In the data rows, zero lies at 7.5, halfway between 7 and 8.
Some points:
array([6, 9, 9, 8, 6, 9, 7, 7, 7, 6, 9, 7, 5, 3, 8, 7, 8, 6, 11, 8, 6, 12, 7, 6, 7, 9, 7, 8, 9, 10, 6, 9])
array([8, 6, 7, 9, 9, 10, 6, 9, 10, 3, 8, 10, 3, 8, 7, 6, 6, 7, 7, 5, 8, 7, 5, 10, 4, 8, 6, 10, 4, 8, 7, 7])
array([5, 8, 7, 9, 10, 7, 11, 8, 5, 6, 11, 9, 9, 6, 4, 5, 7, 5, 8, 7, 10, 6, 8, 8, 7, 7, 6, 11, 8, 5, 7, 7])
array([8, 5, 8, 8, 10, 10, 4, 6, 8, 10, 9, 8, 10, 10, 5, 8, 6, 9, 10, 10, 5, 4, 1, 3, 9, 9, 7, 6, 5, 11, 8, 8])
array([8, 6, 8, 6, 9, 10, 9, 9, 9, 9, 7, 6, 6, 8, 10, 9, 9, 2, 7, 10, 6, 7, 7, 11, 7, 6, 7, 10, 10, 11, 6, 9])
array([7, 7, 9, 11, 3, 5, 5, 9, 9, 6, 9, 10, 7, 9, 6, 4, 11, 4, 8, 6, 8, 6, 8, 8, 8, 5, 10, 8, 8, 6, 9, 7])
array([6, 12, 7, 10, 6, 6, 7, 8, 5, 6, 7, 5, 8, 6, 9, 5, 8, 9, 8, 9, 9, 11, 6, 9, 6, 5, 6, 8, 7, 9, 9, 8])
array([11, 8, 6, 6, 10, 8, 8, 8, 5, 5, 10, 6, 7, 4, 9, 9, 9, 9, 8, 8, 10, 8, 11, 8, 6, 9, 7, 7, 6, 9, 8, 5])
array([9, 6, 6, 5, 6, 7, 9, 6, 7, 6, 8, 8, 7, 8, 8, 8, 6, 9, 8, 3, 4, 14, 6, 10, 10, 11, 8, 8, 7, 7, 8, 8])
array([5, 5, 5, 13, 4, 7, 13, 7, 11, 8, 7, 6, 6, 7, 7, 9, 9, 11, 8, 8, 11, 10, 9, 8, 9, 8, 5, 8, 8, 8, 6, 10])
array([10, 5, 9, 5, 9, 10, 4, 10, 10, 9, 5, 10, 5, 10, 10, 6, 10, 7, 7, 8, 8, 5, 6, 5, 9, 10, 9, 7, 9, 5, 9, 6])
array([4, 8, 9, 10, 7, 10, 5, 2, 10, 9, 9, 10, 10, 7, 7, 9, 8, 10, 7, 9, 8, 8, 8, 9, 10, 10, 3, 7, 10, 6, 5, 7])
array([9, 7, 5, 9, 7, 8, 7, 6, 11, 12, 10, 13, 11, 7, 7, 8, 8, 6, 9, 8, 8, 9, 8, 9, 5, 6, 8, 7, 4, 7, 7, 4])
array([8, 7, 8, 11, 6, 7, 8, 7, 7, 8, 8, 5, 9, 3, 6, 6, 10, 5, 6, 5, 8, 8, 11, 7, 11, 7, 3, 9, 8, 9, 9, 5])
array([7, 9, 8, 7, 9, 9, 7, 7, 6, 8, 7, 9, 5, 4, 5, 7, 4, 7, 7, 6, 7, 6, 8, 7, 7, 5, 3, 7, 7, 7, 9, 8])
array([9, 6, 4, 8, 10, 7, 6, 9, 8, 6, 9, 7, 8, 8, 8, 9, 8, 8, 6, 8, 5, 5, 8, 7, 8, 6, 8, 5, 10, 6, 11, 8])
array([6, 9, 6, 6, 10, 6, 8, 9, 7, 10, 7, 6, 4, 6, 6, 8, 12, 8, 8, 8, 11, 14, 9, 7, 8, 9, 6, 7, 9, 8, 8, 8])
array([6, 4, 5, 7, 6, 3, 8, 9, 7, 8, 6, 6, 7, 4, 7, 9, 9, 10, 9, 9, 8, 9, 7, 8, 8, 8, 7, 7, 6, 10, 6, 7])
array([11, 8, 10, 8, 8, 7, 8, 3, 8, 8, 7, 10, 8, 10, 10, 8, 5, 8, 10, 8, 8, 5, 8, 8, 8, 5, 12, 4, 11, 7, 8, 9])
array([8, 5, 8, 9, 7, 4, 7, 7, 7, 9, 8, 9, 12, 10, 5, 5, 6, 10, 8, 9, 6, 7, 2, 5, 8, 11, 8, 5, 7, 7, 6, 6])
array([8, 11, 8, 12, 8, 5, 5, 8, 4, 10, 6, 8, 8, 10, 8, 8, 7, 7, 5, 8, 8, 7, 8, 11, 6, 10, 9, 7, 5, 8, 7, 7])
array([4, 9, 4, 7, 5, 10, 8, 8, 8, 12, 6, 8, 8, 9, 7, 6, 8, 7, 6, 7, 9, 6, 8, 7, 9, 7, 9, 5, 5, 9, 6, 8])
array([11, 9, 11, 6, 7, 2, 6, 9, 9, 5, 3, 10, 8, 8, 10, 10, 8, 8, 8, 11, 6, 10, 6, 6, 8, 7, 10, 9, 5, 8, 7, 9])
array([6, 4, 9, 9, 5, 4, 8, 5, 7, 12, 10, 9, 7, 9, 8, 7, 7, 9, 10, 7, 7, 7, 8, 8, 9, 10, 6, 8, 8, 8, 9, 5])
array([6, 7, 6, 9, 6, 7, 6, 9, 5, 7, 10, 6, 9, 8, 6, 6, 9, 7, 8, 7, 6, 6, 6, 13, 6, 8, 7, 11, 9, 9, 8, 9])
array([5, 6, 6, 6, 12, 10, 6, 8, 7, 2, 5, 7, 4, 5, 6, 10, 9, 8, 8, 4, 8, 6, 10, 7, 9, 8, 8, 7, 6, 5, 6, 9])
array([8, 4, 6, 6, 9, 5, 6, 7, 9, 6, 9, 8, 8, 8, 5, 7, 7, 6, 7, 6, 9, 10, 8, 4, 8, 5, 7, 6, 8, 7, 9, 6])
array([7, 9, 8, 10, 8, 9, 7, 9, 9, 11, 9, 5, 11, 8, 7, 5, 5, 7, 6, 11, 8, 7, 6, 10, 8, 11, 9, 6, 8, 7, 10, 9])
array([10, 9, 6, 7, 6, 10, 12, 5, 6, 6, 8, 9, 6, 7, 7, 4, 5, 9, 8, 6, 3, 11, 6, 6, 6, 7, 9, 7, 9, 10, 7, 10])
array([9, 7, 9, 5, 8, 10, 5, 8, 6, 5, 8, 3, 8, 7, 9, 9, 8, 11, 10, 3, 8, 5, 9, 4, 7, 7, 7, 12, 7, 4, 7, 7])
array([4, 8, 8, 9, 4, 5, 8, 10, 7, 5, 10, 7, 5, 9, 9, 10, 2, 8, 5, 8, 7, 12, 10, 7, 7, 8, 8, 8, 10, 8, 8, 8])
array([8, 8, 10, 7, 9, 9, 4, 3, 7, 12, 7, 7, 10, 8, 8, 7, 11, 8, 5, 7, 7, 11, 9, 7, 2, 8, 5, 8, 9, 5, 7, 8])
array([5, 10, 8, 7, 6, 5, 8, 9, 8, 8, 8, 9, 8, 7, 8, 8, 7, 8, 5, 6, 9, 5, 8, 6, 8, 6, 8, 10, 10, 8, 11, 8])
array([10, 9, 10, 8, 8, 8, 9, 5, 6, 6, 10, 11, 11, 10, 12, 7, 7, 10, 3, 11, 9, 5, 5, 1, 9, 7, 10, 5, 7, 8, 8, 8])
array([9, 9, 12, 5, 11, 9, 6, 6, 9, 8, 8, 9, 10, 8, 7, 7, 8, 9, 7, 11, 7, 7, 9, 8, 8, 7, 11, 4, 8, 7, 7, 5])
array([7, 7, 6, 8, 5, 7, 5, 6, 7, 12, 5, 8, 11, 7, 9, 3, 5, 9, 11, 6, 9, 7, 11, 11, 5, 9, 6, 5, 11, 7, 6, 7])
array([9, 7, 5, 6, 8, 3, 6, 7, 10, 5, 6, 9, 7, 12, 8, 10, 8, 9, 9, 8, 4, 9, 7, 8, 12, 6, 5, 9, 8, 3, 6, 11])
array([9, 9, 4, 8, 8, 8, 5, 7, 9, 7, 6, 3, 6, 5, 7, 11, 8, 6, 8, 5, 10, 5, 10, 4, 7, 8, 11, 11, 8, 8, 5, 9])
array([9, 9, 9, 7, 6, 6, 8, 7, 11, 6, 8, 6, 3, 6, 7, 6, 8, 11, 6, 10, 6, 9, 7, 5, 6, 7, 6, 5, 7, 6, 8, 8])
array([5, 6, 13, 9, 4, 10, 9, 7, 9, 8, 8, 12, 9, 10, 7, 9, 10, 6, 7, 5, 7, 8, 6, 9, 9, 9, 8, 5, 6, 6, 5, 8])
array([9, 6, 8, 3, 6, 7, 8, 5, 5, 6, 9, 4, 5, 6, 8, 7, 7, 6, 10, 9, 7, 11, 6, 11, 10, 6, 5, 8, 8, 6, 6, 6])
array([9, 7, 6, 8, 11, 12, 7, 10, 7, 5, 7, 8, 6, 5, 10, 7, 9, 9, 6, 6, 6, 6, 10, 3, 7, 7, 7, 11, 4, 4, 5, 9])
array([10, 10, 8, 3, 9, 5, 8, 10, 9, 4, 6, 6, 6, 9, 8, 9, 10, 9, 9, 8, 10, 11, 5, 10, 9, 9, 8, 6, 9, 10, 7, 9])
array([10, 7, 9, 4, 5, 9, 8, 10, 5, 7, 7, 8, 8, 8, 5, 8, 8, 5, 7, 9, 8, 7, 8, 6, 6, 5, 6, 8, 7, 9, 10, 11])
array([6, 9, 8, 7, 11, 7, 10, 8, 9, 5, 8, 2, 5, 9, 11, 7, 8, 6, 7, 4, 10, 5, 8, 6, 6, 6, 7, 11, 5, 7, 6, 6])
array([6, 8, 6, 11, 3, 6, 8, 8, 7, 8, 8, 4, 9, 11, 7, 8, 6, 4, 8, 9, 6, 6, 9, 8, 4, 14, 5, 3, 7, 6, 9, 5])
array([8, 11, 6, 6, 10, 9, 12, 10, 7, 13, 7, 6, 9, 4, 7, 9, 5, 5, 7, 5, 7, 7, 6, 8, 6, 6, 7, 6, 6, 6, 8, 9])
array([7, 6, 4, 7, 6, 10, 9, 6, 8, 7, 4, 6, 8, 5, 6, 9, 8, 4, 4, 10, 6, 5, 4, 9, 7, 9, 9, 9, 7, 8, 10, 6])
Along one direction, these points spread out more than along any other. Take the direction at right angles to it along which they spread out most. Go by this last direction. How far along it is each point below, from 0 to 99? The average is 50, and the first point in the table lies past the average. One standard deviation of the points above along it is 16.
array([6, 6, 8, 9, 6, 5, 8, 6, 9, 6, 9, 11, 7, 8, 8, 5, 6, 7, 8, 8, 8, 5, 7, 8, 8, 8, 10, 6, 8, 10, 9, 10]) 47
array([9, 12, 8, 6, 7, 7, 12, 9, 5, 8, 9, 9, 4, 8, 4, 8, 11, 9, 8, 7, 8, 7, 7, 8, 8, 9, 6, 8, 13, 7, 8, 6]) 58
array([5, 6, 8, 8, 11, 5, 8, 8, 7, 7, 7, 9, 9, 7, 7, 8, 9, 3, 11, 6, 8, 6, 5, 8, 7, 6, 8, 8, 8, 8, 7, 7]) 49
array([5, 7, 6, 5, 3, 10, 6, 8, 7, 7, 7, 8, 7, 5, 9, 9, 5, 4, 7, 8, 8, 5, 8, 10, 8, 9, 7, 9, 7, 8, 9, 10]) 60
array([9, 10, 12, 9, 8, 9, 6, 8, 7, 12, 4, 10, 9, 7, 7, 4, 5, 8, 7, 8, 8, 4, 9, 7, 7, 7, 7, 7, 7, 7, 5, 4]) 42
array([6, 4, 7, 8, 9, 5, 9, 7, 5, 5, 9, 5, 8, 8, 4, 12, 7, 9, 4, 2, 10, 8, 8, 11, 5, 8, 7, 9, 7, 11, 7, 8]) 67
array([7, 6, 8, 8, 6, 8, 5, 9, 7, 8, 4, 7, 10, 9, 8, 8, 4, 6, 9, 8, 9, 11, 6, 9, 9, 6, 6, 10, 6, 10, 9, 7]) 58
array([5, 8, 8, 9, 8, 10, 8, 6, 5, 8, 8, 7, 3, 7, 11, 9, 10, 11, 9, 10, 6, 10, 4, 6, 6, 4, 10, 8, 5, 6, 7, 8]) 40
array([5, 6, 7, 7, 9, 7, 10, 6, 8, 9, 6, 8, 9, 8, 9, 4, 6, 9, 10, 6, 5, 5, 11, 9, 9, 8, 7, 5, 8, 9, 8, 6]) 56
array([9, 7, 7, 5, 7, 7, 4, 11, 10, 7, 8, 6, 10, 7, 5, 5, 8, 8, 7, 7, 6, 3, 6, 9, 8, 5, 12, 9, 5, 8, 7, 5]) 33
array([9, 10, 6, 6, 8, 9, 9, 7, 5, 5, 9, 7, 7, 11, 4, 11, 8, 5, 9, 11, 8, 10, 7, 5, 8, 4, 11, 6, 8, 8, 9, 5]) 37
array([7, 8, 7, 8, 11, 9, 6, 7, 7, 10, 5, 9, 9, 10, 9, 7, 8, 9, 2, 8, 5, 6, 9, 7, 9, 4, 10, 7, 6, 5, 6, 6]) 28
array([8, 9, 7, 6, 10, 8, 11, 8, 9, 5, 5, 7, 4, 7, 9, 7, 6, 10, 6, 10, 9, 8, 9, 6, 10, 8, 9, 7, 8, 6, 7, 8]) 36
